Named moves, each a turn or a mirror, and the order they were made in; the first pair answered
move Q488:
2	15	-1	1	-3	1	-3	-5	-4	-1	6	3 => 2	-1	-7	6	4	-5	-6	3	2	-8	2	9
-3	-7	-12	-15	3	8	0	4	2	19	0	-9 => -3	-9	-13	-15	5	7	-1	5	4	17	0	-8
22	-10	-14	-9	4	-1	-15	-2	-4	-4	-5	-12 => 21	3	-8	-13	-1	4	-13	-9	-9	1	-2	-17
-3	0	-2	-2	0	0	-3	-4	14	-9	3	4 => -4	7	1	-4	-3	3	-2	-8	11	-5	5	2
move Q328:
21	-10	-3	4	-4	18	7	10	-3	-2	-15	-13 => 16	20	1	-3	-17	2	-17	1	-7	-9	6	5
10	-3	-10	-6	10	13	8	6	-5	9	-3	-22 => 13	25	-9	-3	0	4	-5	1	-8	-3	6	-13
-21	13	23	-3	-7	5	6	-2	-11	9	11	10 => -17	-6	19	2	0	15	22	3	-9	12	-3	-1
-4	7	8	-6	-4	-9	3	-6	-14	-1	1	-13 => -6	-1	8	-9	-1	-7	5	-5	-13	3	0	-15
move Q124:
-5	22	2	-20	-8	-14	-27	-21	22	15	18	4 => -16	21	16	4	-1	6	21	-19	33	20	-3	-9
-12	3	9	-13	-6	5	-18	0	-11	8	19	6 => -8	26	7	-3	-8	0	-11	-11	12	-1	11	0
-4	-11	-4	-14	4	-6	-7	3	-5	-1	7	-8 => -1	6	-6	-8	2	-10	-5	-6	10	-8	2	-11
12	-22	-5	11	8	8	-6	21	-13	-6	-10	8 => 20	-4	-12	7	3	-5	-24	11	-1	-15	-7	10
Pairs:
Between the rows of a pair lie two moves.
3	-41	-7	3	12	2	3	14	-1	-2	-10	5 => 16	-4	-4	24	2	5	10	13	-9	-28	-13	7 -> Q328 Q124
10	34	-2	-13	-8	8	3	-16	3	-1	-2	-23 => -5	-28	-17	-18	13	-15	-13	2	20	2	1	-1 -> Q328 Q488
9	-2	-5	11	3	-8	-10	1	4	-19	-5	5 => 3	-23	-5	4	9	-4	-6	4	6	-5	-7	2 -> Q328 Q328
-30	-5	15	-8	9	0	3	-8	15	17	10	15 => -7	-34	1	-10	13	11	-5	11	-18	8	4	10 -> Q328 Q124
7	29	-1	-2	-9	-19	-17	-9	8	-16	7	5 => -10	-20	13	-3	2	9	12	16	-28	6	4	5 -> Q124 Q124
-17	6	12	13	7	5	18	-6	18	18	-5	7 => -8	17	6	24	5	1	15	-4	19	-1	-8	11 -> Q488 Q328
0	51	9	8	-10	-11	-4	-19	24	-14	4	6 => -21	37	31	17	-10	10	25	-4	-5	-2	7	13 -> Q124 Q328
2	24	-17	-27	-16	-14	-22	-11	13	-11	21	8 => -1	-14	-26	-34	2	-8	-8	-10	34	7	4	-10 -> Q328 Q124
9	-14	-3	12	0	-7	2	-7	-11	0	-9	1 => 8	-9	-4	6	-4	-14	-10	-10	-9	-1	-2	6 -> Q124 Q328
-21	-5	6	13	16	-25	0	-5	20	1	-13	11 => -29	0	24	0	9	-4	10	-6	-10	24	-4	3 -> Q488 Q124
-2	9	6	-9	-10	3	5	1	-8	10	6	2 => -1	-16	-3	-2	1	1	9	10	-1	5	-5	2 -> Q328 Q488
-2	2	-7	-3	10	-5	1	-15	44	8	-15	-20 => 2	15	-10	2	5	-11	-5	-16	44	-4	-13	-13 -> Q328 Q488
11	-1	-8	-5	-4	2	-7	-5	-14	-2	3	0 => 11	8	-9	-1	-5	-1	-5	-12	1	-3	-1	-3 -> Q328 Q124
3	3	1	-8	-6	2	-13	2	-24	-1	11	10 => 5	-22	-5	-2	4	4	-4	11	-19	-3	0	7 -> Q488 Q328
-21	4	6	-3	1	0	10	2	6	6	2	5 => -19	-5	2	-9	2	-4	-2	4	1	5	7	10 -> Q124 Q488
-8	34	19	26	-8	2	25	-2	4	-13	2	9 => -20	-13	18	15	9	12	39	4	8	14	-5	-1 -> Q328 Q328
13	-2	-1	15	-2	4	5	10	-9	-18	-11	-5 => -2	22	9	13	-8	-6	3	-1	8	-13	0	3 -> Q328 Q124
-5	-6	-4	15	17	6	3	-11	3	23	-14	4 => 3	4	-12	7	12	-7	-20	-16	7	17	-6	9 -> Q124 Q124
17	-6	-17	3	-2	0	-6	1	5	-6	-3	0 => 8	7	-10	10	-4	1	7	-5	17	-4	-6	-2 -> Q328 Q124
-5	-11	-17	-18	0	17	5	9	-6	-10	5	-3 => -7	3	-14	-21	-5	11	-5	4	-8	-14	14	4 -> Q328 Q328
-7	19	4	-20	-12	-8	-20	-14	19	12	18	5 => 21	23	-6	10	-8	10	11	-7	18	-13	-15	-17 -> Q328 Q328
14	10	-3	25	2	-5	14	4	18	-7	-14	-5 => 4	-15	8	12	3	12	18	17	-17	13	-4	-3 -> Q488 Q124
-8	10	-4	10	2	-26	-12	3	25	-22	3	18 => -21	-30	6	6	10	-7	3	22	-7	-4	4	20 -> Q124 Q124
20	18	-10	-9	-2	1	-18	-4	-7	-21	0	5 => 5	17	-7	-13	3	-6	-10	-17	28	-5	-3	-1 -> Q328 Q124
-13	9	-9	-12	-16	23	-5	-3	-2	8	2	-5 => -9	-19	-20	-2	-5	19	-2	9	7	-2	-9	-2 -> Q328 Q488
12	13	-12	-12	7	-11	-9	-6	3	-7	-9	-9 => -2	28	1	-8	1	-12	-4	-9	2	-3	-1	0 -> Q124 Q328
-20	-15	5	9	6	-11	3	4	14	-4	3	21 => -18	-4	15	3	2	10	24	-4	5	14	-3	0 -> Q488 Q328
-10	5	3	5	3	2	11	5	14	0	-10	8 => -13	-7	5	-5	2	7	3	11	-5	8	-2	11 -> Q488 Q124
